Each named move below is a turn or a mirror, shown by a few rows before and after it. Which moves, in which order, take the first row of each later pair to the second? The first pair is answered.
z197 (before |-> after):
[ 0.78 -0.95  1.22  2.03 -2.88 -0.23  0.81 -0.06  1.22 -3.97 -1.34 -6.49
  4.05 -3.28] |-> [ 3.81 -1.19  2.24 -1.98  4.97 -1.27 -2.16  0.23  5.66 -0.27 -2.83  1.19
  0.79  2.83]
[-2.00 -2.26 -0.46  0.51  4.04 -1.44 -0.81  1.09 -1.25  3.68  2.76 -0.42
 -1.86  1.13] |-> [-3.05 -2.26 -0.74  1.87  1.38 -1.13  0.33  0.93 -2.68  2.36  3.32 -3.09
 -0.65 -0.98]
[-0.48 -1.18  0.86 -4.99  2.72  3.24  2.98  0.98 -4.29  0.88 -1.91  1.57
  1.48 -4.78] |-> [-0.37 -1.15  0.94 -5.17  3.12  3.22  2.85  0.93 -4.09  1.07 -1.98  2.00
  1.35 -4.50]
z511 (before |-> after):
[ 1.82 -1.59 -0.40  0.78 -0.15 -1.19  0.63  0.75  0.74  2.09 -0.40  1.20
 -1.95  2.14] |-> [ 1.42 -1.42 -0.59  1.51 -0.94 -1.40  0.45  0.69  0.81  1.99 -0.21  0.82
 -2.11  2.17]
[-1.90  0.11  0.97 -1.46 -1.71  1.19  0.55 -0.21 -1.39 -1.02 -0.31 -1.02
  1.41 -2.47] |-> [-0.93 -0.23  1.63 -2.03 -0.85  1.32  0.52  0.16 -0.59 -1.17 -0.99 -0.97
  1.94 -2.39]
[-1.20 -1.71 -1.28 -0.35 -2.18 -2.12 -2.34 -0.63  1.28 -0.08 -0.77 -0.71
  2.08 -0.96] |-> [-1.88 -1.82 -1.92 -2.40 -0.99 -1.05 -1.11 -1.31 -1.17  1.30 -0.05  1.34
  1.11 -1.49]
z318 (before |-> after):
[ 0.15  3.02  1.05 -0.04 -0.46 -1.08 -1.76  2.01  2.62 -1.80 -3.43  4.55
  0.99  4.54] |-> [ 0.31  2.47  1.72  1.46 -3.04 -0.48 -0.46  2.57  2.29 -4.26 -3.96  0.31
  3.57  1.56]
[-1.84  0.52 -0.41  0.96  0.85  0.22  1.03  4.10 -0.33  0.87  0.11  2.78
 -1.69  1.13] |-> [-1.29  0.43  0.36  0.05  0.08  1.26  2.12  4.63 -0.50 -0.91 -1.18  1.43
  0.55 -0.64]
[-2.74  0.49 -0.75  1.64 -4.62 -0.28  0.81  0.20 -2.30 -2.94  0.04 -2.63
  0.06 -0.07] |-> [-3.22  1.13 -1.75  0.73 -1.85 -1.32 -0.86 -0.68 -1.88  0.21  1.17  2.01
 -3.48  3.51]
[ 0.52 -1.35 -0.14  2.83  0.18 -1.18 -0.88  0.24  2.47  1.68  1.17 -0.55
 -1.97  0.65] |-> [ 1.26 -0.88  0.95 -1.50  2.00  0.45 -0.16  0.94  2.65  1.34 -1.00  2.52
 -0.91  0.76]

(two moves a pair)
[-0.36 -1.69  1.07  2.18  0.08  0.13 -0.91 -2.15  1.41  0.16  1.15 -3.42
  0.65 -0.62] |-> [-0.69 -0.86  0.76  1.16  1.49 -0.39 -2.21 -2.40  2.12  1.68  1.29 -0.27
 -1.06  1.86]	z318 z511
[-0.98  1.16 -1.35 -1.79 -2.50  2.30  1.00 -1.15 -0.85 -1.11 -1.33 -2.17
  1.30 -0.22] |-> [ 0.40  0.51 -0.76 -1.17 -1.90  1.97  0.68 -0.74  0.64 -1.58 -1.88 -3.26
  1.89 -0.14]	z197 z318
[-0.22 -1.91 -1.73  0.37  1.79 -0.25  0.26 -2.48 -0.53  3.02 -0.27 -0.74
 -1.89 -2.50] |-> [ 1.47 -2.10 -0.50  0.10  2.94 -0.62 -0.71 -1.67  2.23  2.31 -1.78 -0.66
 -1.12 -1.41]	z511 z318
[-2.58  0.84 -0.95  4.78 -1.43 -2.37 -2.45  2.33  2.62  0.35  3.63 -4.70
 -0.90 -3.00] |-> [ 0.70  1.16  1.94 -4.00  4.67  0.46 -2.28  4.05  5.23  0.35 -1.53  2.18
  0.83 -1.22]	z197 z318
[ 0.06  1.43  1.28  0.24 -3.53 -2.48 -3.36  1.61  4.38 -1.93 -1.78  0.60
  0.65  3.03] |-> [-0.57  1.59  1.20  0.64 -5.11 -2.02 -2.54  1.65  3.34 -2.87 -1.73 -0.99
  1.68  1.56]	z318 z197
[ 0.11  2.89 -0.99 -1.65 -3.84  0.43 -1.90  0.65 -2.80 -1.70 -1.83 -0.16
  2.20 -1.67] |-> [ 0.97  3.29 -0.64 -1.14 -2.31 -1.10 -4.39  0.95  0.36 -0.91 -2.39  1.46
  1.09  1.48]	z197 z511
[ 1.17 -0.74 -0.19  3.37  1.76 -2.59 -0.75  1.99  4.36 -2.01  1.70 -2.41
  1.35  1.41] |-> [-0.65 -0.11 -0.74  3.48 -1.29 -1.52  0.79  1.78  1.59 -3.45  2.10 -4.06
  2.42 -1.08]	z318 z197
[-2.73  0.91 -0.34  0.06 -1.34  0.52  0.03  0.27 -2.04  1.00  1.25 -0.49
 -1.19 -0.95] |-> [-2.34  1.01  0.25 -1.62 -1.07  1.40  0.61  0.75 -2.07  0.26  0.11  0.10
 -0.07 -1.49]	z318 z318
[-1.25 -0.81 -1.56  2.92 -0.48 -1.32 -0.42  0.02 -0.31  0.51  1.72 -1.78
 -2.28 -0.17] |-> [-2.25 -0.07 -1.24  0.30 -1.80  0.68  1.28  0.39 -2.55 -0.95  0.63 -1.31
 -0.53 -2.15]	z318 z197
[-3.56  1.31 -4.09 -3.52 -1.59  3.31  0.99 -0.08 -4.00 -1.69  0.96  0.77
 -1.42 -1.34] |-> [ 1.57 -0.71 -0.66 -3.95  0.94  3.38  0.50  2.19  1.77 -4.47 -3.06 -2.23
  2.52 -1.68]	z511 z197
[-0.29 -0.77 -0.44  3.72 -2.35 -1.48 -1.09  0.35  1.12 -1.36  1.22 -2.99
 -0.22 -0.39] |-> [-1.02 -0.14 -1.48  1.32  0.66 -1.42 -1.64 -0.55  0.10  1.69  2.16  1.99
 -3.23  2.06]	z197 z511
[ 0.26 -1.18 -0.55  0.17  1.23  0.67  0.49  0.88 -1.79  2.34 -0.33 -0.86
 -3.66 -0.57] |-> [ 1.24 -0.78  0.89  1.26 -0.43  0.17 -0.60  2.12  1.06 -0.23 -2.17 -3.21
 -1.39 -0.61]	z318 z511
